One turn or mirror swaps these rows in pairs. Which row does each one swap with?
The rows were stretched afterwards, more along some directions than others.
k_79: [ -3 -17  -1   7 -19  -4   8  13   9 -24   2   5 -20  -4  14  15  -5  -6
  25 -13  -7  21  16  31 -24  32   0  -4   2]
k_390: [ 15  -4 -15   4   0   1  56 -37  21 -15 -24  -3 -16  -2  22  37  14  19
  20  15   5   6 -21 -11  35  11  -7  18  26]
k_523: [-21   7  27 -19 -31  36  23  41 -15   9  -2  15  36 -20  23 -12   2  12
 -35  32 -12 -14  -6 -18  21 -16  33 -34 -26]
k_482: [-21  -2   1   5   3   4  18  26 -10 -16 -29   7   7  10  37   2 -32  25
 -13   2  23  22  24  11  34   5  -9   9 -21]
k_254: [-19 -24  10 -43  39  23 -17   1  38  24  46  11 -20 -19 -40 -17  19 -15
 -31   1  53  25 -46  39  12 -10  40  16   8]
k_75: [ 20 -20  10 -22   4  -3  24 -34  34  22   6   6 -39 -62  -4  17  12  -4
   3  -6  36 -18 -36 -13  17 -49  15   2  13]
k_842: [ 11 -19   9  14 -38  11   1  10   5   1 -11  22  27  22  37   4  -9  20
 -16  30  -8  -7  10 -14  44  -1 -14   0  -4]
k_119: [  8 -16   1 -17   2  39  49  19  -4  17 -25  20  41 -25  35  -1 -16  15
   9  23   9  -5 -15 -11  33 -36   5 -18   0]
k_965: [-15 -32  12  21 -14 -11  -4  -2   5  -7   2  26  14  29  22  40   3  38
   2  30   0  19  10 -11  12  32 -10 -16   7]
k_700: [-35  31  -9  47 -14  10   3  10 -16 -13   7  15   6  26  13  33  29   4
  -2  21  29  52 -51  41  30   0 -13 -18  -9]
k_999: [-17 -16   2   0 -10  17  46  -3  38  -4  15   3 -30 -21  27  41  54 -15
   6  15  21  50 -37  36  -7  18  12  -6   8]
k_692: [-44  -4 -17  15 -14  17  -8  22  30 -28  33   7 -27 -24   6   0  15  10
 -48   7  -7  19 -13  26   5  14   7 -24 -14]
k_966: [-12  11  37 -26  17  23  10  41  -1  34  12 -16   3  -8  25  -5  -7 -10
  14  -7 -19  13 -38 -10  -8 -19  13 -22  -2]
k_478: [  0  -3  -8   4   7 -20  23  25  -7  22   1 -23 -40 -31  10 -20 -51   2
 -31 -25 -19 -12  34   0  -8 -44 -29 -17 -17]
k_821: [-23 -14 -28   3  -1  24  -6  50  -9 -12   6  10  11 -10  -3 -40 -41   8
 -14 -22  -5 -13  19  19   1 -21  17 -22 -15]
k_244: [ 14  52   1  -2   0  23   0  17 -25  27 -27  15   9   7   2  15  29 -53
   4  23  -4  34 -48  26   5 -50   8  -5  11]
k_4: [-33  19 -25  39  24  27  18   8  -4   0 -16   3 -17  10   6  34  34  -1
 -26  27  20  53 -47  19  37 -22 -12 -35 -20]
k_61: [  7  -4 -11   5   6   4  -9 -11  48  11  10  -1 -44 -29 -15  12  26 -18
  13 -16  30   7 -60  33   0 -28  -1  14  21]
k_646: [ 12 -13  -5   4 -15   6   5  -8  40  24  36 -11 -32 -15  15  10  25 -12
 -36  36 -13  28 -44  11  11   0  -9 -43  10]
k_421: [ 32  22  -8  32 -35  16  46   2  -7  -2 -17 -35 -10  20  41  15  19 -25
  -7  -5 -28  12  -2  19   1  13 -32 -22 -16]
k_485: [  8   9  27  -5  -6  -2  40   3 -36  26   2  -4  33  29  22   2   5   9
   5  -5   6 -18   3   4   4   0  19 -20 -19]
k_995: [-13  39   5  23  14   7 -15   3 -27 -12  23  38   7   8  12 -11  22   6
   1  -4  29  29 -31  47  -9   5  20 -15  17]
k_279: [ -3  15 -10  28   1   8   6  14   6 -17  11   3 -23 -21  30  -4  12 -18
 -24  -5  -5  36 -43  24  -5 -26 -13 -11  -6]
k_157: [-34   5 -11   6  -8  19  21  13  18 -32 -23  12   6 -24 -18  24  22  -1
  16  -6  46  12 -17  17  -3 -12  17  15 -15]
k_557: [ 29   7   7 -14   0 -10  13 -11   9  22  12  -2 -11   0   6 -17   0 -31
   0  -9   0   6 -35 -13   1 -33  -4  36  17]
k_651: [ 16  13  30 -20 -10  19  23  14 -17  22  -6  22  11  19  36  -5   3  -9
  13   6  48  25 -13  34  18  -7  29  10   2]
k_769: [ 25   2   8  10 -43  -4   7   4   4 -16 -22   8  -7 -24  12  16  28 -45
  34 -30 -15 -19   5   8 -24 -31   1  18   1]
k_440: [-37   7 -12   7   7   1  25  15 -21  17 -44  10  20 -16  -5  35  -1  -6
  27   6 -32  -3  -1 -30   2 -35  -9  -5   2]
k_112: [-57   8  35 -21   2  28 -14  39   9  26  28  20  14 -24 -10 -14   6  17
  -3  -3  13 -12 -30   4   1  -3  45 -22  -4]
k_524: [-21 -34 -13 -29  18   7 -33   9  41  23  18  33   7 -40 -45 -25  23 -22
 -24  27  23   9 -19  11  10 -31  24  18  17]
k_932: [ 10  12 -34  34  -3 -19  31 -32  -3  10 -39   7 -29 -30  -1  26  27 -22
   2 -21   9   0 -12  25  25 -44 -21  13  -8]
k_196: [  6   0  33 -33   4 -40   6  -6 -12  24  38 -24 -43 -37   0   4   5 -27
  -1 -26 -14  -7 -16 -12 -42 -17  11  10  12]
k_835: [ -8   7   2  10 -29  -6   9  23  27  -6  20   6 -20 -38   6  -5 -38  32
   4 -28 -14 -41   1  -2  -7 -25 -19   1   2]
k_17: [ 24  -6  30  -7   8  21  24   9 -24  23 -16 -17  40  54  16   1   4 -15
  27  -1  15  16 -14 -17 -11   2   0 -10  -5]
k_783: [ -4 -19  10   8 -20  31  19  58  -6  -4   2  -6  21  20  33  -8  10 -14
 -27  16  -9  25  17  15   5  -5   0 -44 -47]
k_565: [ 21 -18  -9  -8 -13 -11 -34  -6   2  11  -3  20   3   9 -28  -6  20 -53
  27   6  47  20 -14  27 -28 -22  27  52  26]
k_871: [-23   5   9 -11  20  22   2  14  21  19  13 -17  -7  15  -3  23  -8  -7
   8  10   5  32 -41   2   8  11  21 -33 -16]
k_491: [ 43  23  -1   5 -16  -7  29   5 -35   8  -5  -6 -33 -33  32 -13 -29   2
  15 -29  25 -19  -3  31 -13 -50 -17   4  18]
k_856: [ -5  21  23 -22  28 -20  18  14 -55  42  11 -13  -4  14 -17 -31 -40   2
   6 -28  31  -7  33   4 -30 -21  20 -24  -5]
k_108: [ 26  17 -15 -18  24  21  22   7   1  24   5 -28 -31  10   0 -23  -7 -41
 -24  -7  28  32 -18  37   3 -31  -5  -2  -3]
k_960: [ 17 -23   2 -32   7   1   4   7  29  28   6 -16   8  -7 -18 -18   8 -32
  18   1 -49 -21  -6 -23 -10 -10   4   8  30]
k_507: [ -9   3  32  10 -14 -11  11  10   6  -4  -2  27   1 -16   6  41  18   0
  58 -26  17   3  -6  25 -14  -7  12  -4   8]
k_300: [ 25   3  35 -20  -2 -19  40 -21 -35  29  18 -10  -5  16   6  26   4   4
  20   1  67  13  -6  17 -32 -11  17  10  14]
k_887: [ 25 -18  19 -13   1  -4  22 -12  24  12  -3 -40 -50 -25   6  39  14 -39
  44  -3  52  27 -31  25 -26 -19   4 -11  -7]
k_824: [-23 -37  -4  29 -13   0 -12 -15  33 -17   5   5 -25 -45  14  20  40   6
 -11  19  -1  -5  -6  15  18  20  -2  -2  -6]
k_68: [ 27  21  20  15 -34 -30  39 -20 -45  11   9 -11 -15  24   7  31  -1  -1
  29 -27  19  -7  24  17 -39  13  -6 -12  -2]
k_347: [ 29  16  16   5 -10  16   3 -18 -17  29  41  16  10  -2  -2 -18  26  -5
   4   0  32  -5 -52  25 -15 -12  14 -25  24]
k_408: [-13 -35  29 -28   4 -14   2   0  43  20  20  10  -4 -30 -39  15  11  -3
  21  -5  41  -9 -22 -23  -2 -24  44  -2   5]
k_130: [ 51   8 -10   6  -5 -38   5   3 -24  11  -7  -5 -30  -3  23 -15 -22 -25
   0 -21  24  -3  23  30 -25 -47   2  -8  10]
k_811: [-30 -12   1   1 -26  22   7  30   2 -31   4  14  -2   7  -3   2   7   2
   1  -9  51  23   2  46  -4   7  33   9 -19]
k_666: [ -2  17  -4   6  31 -34 -20 -10 -10  19  15 -11 -24 -22 -16 -15  24 -35
 -23 -29 -15 -14 -17  -3 -28 -30  16  -4  12]
k_27: [ -8  -2  26  -2 -23  -5 -21  17 -23  20  39  17  24   2 -12  -5  27  -9
  14  10  24   0 -19  20 -53 -15  26  -7  24]
k_597: [ 13 -54  22 -20 -32  -8  19   0  37  -3  17  -9 -12 -14  21  -7  17  -9
 -16  -8   4 -11  12  -4   4  19  19  23 -14]
k_644: [ -3  -2 -23  31 -18  41   4  28 -12  -6 -23  17  29  28  38 -19 -24  19
 -15  19 -11   3  19  21  49  16  -3 -19 -19]
k_899: [-10 -30  -4 -20   6  39  42  21  24  38  14  -8  -3 -33   5 -31  13  -3
 -19   5  10  -8  -2  15   8 -13  11 -16   5]
k_569: [-22 -36  18 -27  -2   2 -10  -2  51  -2  41   7 -12 -52 -31  10  -3  26
  -2 -12  48 -31 -11   7 -18  10  36  14   0]
k_858: [-16   2 -13  21  -5  16  44  11  -4  -7 -28   2  -1  20  14  22 -18  17
  32  -4  14  17  -7  -1   6  11 -11   0   4]
k_228: [-21 -31   6   8 -16  24  16   7  49 -29   3  15 -17  -7  48  41  36  11
 -21  40  31  69 -22  14  21  23   7 -15  -8]
k_152: [-13  -2 -34  15  13  33  -9  13  -1  10 -13  23  18 -15 -26 -31   6  -9
   9 -32  37 -23 -15  42  -6 -22  37 -17  -7]
k_727: [ -8 -19  28 -13  11   1  25  -5 -12  35  -5  24  17 -17  -1 -12   7  13
  21  -2  44 -11 -14 -15  26 -30  33  -4  11]
k_563: [-11   2   5 -31  22  50  25  15   6  14  -3  22  24 -38  28 -32   2   3
 -25   6   7  -6 -39  -5  38 -19  17  -3  14]
k_146: [-16   3  18  -8  -4   7  19  38  -2  33  35 -20  -3  -1  -5  -3 -37  22
  -9  -4  28  -1  -5  23  11 -21  -9 -46 -25]
k_942: [-10  33  -7  27  -1   6   1   5 -38  28 -11  23  23  24   0   8  17   3
  24  16  26   8 -49  25   6 -42  14 -32  12]
k_863: [ 15  -4  -5  28 -20  -4 -17  -2  18 -15 -20  45  17  -2  -8  10  37 -23
  27  -7  13  -2  -2  25  13 -14   8  35  19]
k_689: [  0   7 -32  -9  54   0  24 -17  -4  10  -4  -7 -33  -2 -14   7 -20 -10
 -11 -22  21  23 -15  19  23 -20   4  15   1]
k_242: [ -8  24  -5  22   1 -12  28 -12 -34 -10 -49   3 -20 -19  10  46   7 -14
  40 -17  11  19  -7  19   2 -12  -6  -7   3]
k_429: [  0 -14  -6 -19  49  23  30 -20   7  26   5 -12 -16 -20  -9 -32  -6   8
 -16 -10  13  -3 -22  -4  27   7  10   1  10]
k_547: [  6  27   4 -21   3  10  15  23 -29  -4 -16  -3  18  44   6  -9 -16 -23
  18  21  38  35   0  11  10  -9  16  14   5]
k_525: [-52  -6   9 -22  35   9 -44  41  25  22  19   9   2 -20 -21 -17 -11  -6
 -16  10   5  25 -38   2   3 -21  12 -14   4]
k_451: [  5 -23  19 -31  16   7   6   5   0  31   9   6   3 -50   0 -21  -8  -6
  -6   1  -2 -16  -6   0  13 -16  18 -25   6]
k_472: [-10 -19  -1   4 -30  17  10  20  32   2  15  12   2 -59   0 -10  22  -5
  -3 -11  11 -17 -39  15   0 -40  21 -37 -20]
k_127: [ -1 -35 -15 -12  15  -9   4 -20  11  17   5  22  -5  -7 -13  -2  14 -14
 -14 -11  36   4   6  24   4   9  45   7  -8]
k_551: [-11 -23  10 -15   8  27  -5  36  25  26  -3 -16   4  -2   5 -18  11 -30
 -19   6 -15  20  13  -3  -9 -12  -3 -12  -8]
k_951: [-17   6   3 -33  11 -15  22  21 -10  26 -22  -4 -24 -23   1  21 -34 -18
  16 -18  -9   2  22  -5 -13 -26  -6   1  12]
k_468: [  2  16  30  -6  -8  10   5   9  19  14   2 -15   3  20   5  39  10 -18
  25   3   4  17 -53 -14  -5 -16  -3 -13  -3]
k_500: [  0 -42  16 -30  22  23  13  13  37  31  34   7  17  -8   4 -29  -8   9
 -18   7 -24 -12  -6 -16  16  28   4   2  10]
k_554: [-53  23   1 -22  39  13 -33  17  29   9  37  12  -6 -25 -41  -1  -4  18
 -18  16  -1  -6 -32   3  16  -1  11  -8  20]
k_820: [ -3  -3  14   7 -16   5  34  26 -28   7 -23  11   2   6  66   3 -30  32
  -2  13  -7  12  24  -4  33  -3  -7  -6  -6]

k_157 is swapped with k_524
k_482 is swapped with k_525
k_651 is swapped with k_112
k_108 is swapped with k_692

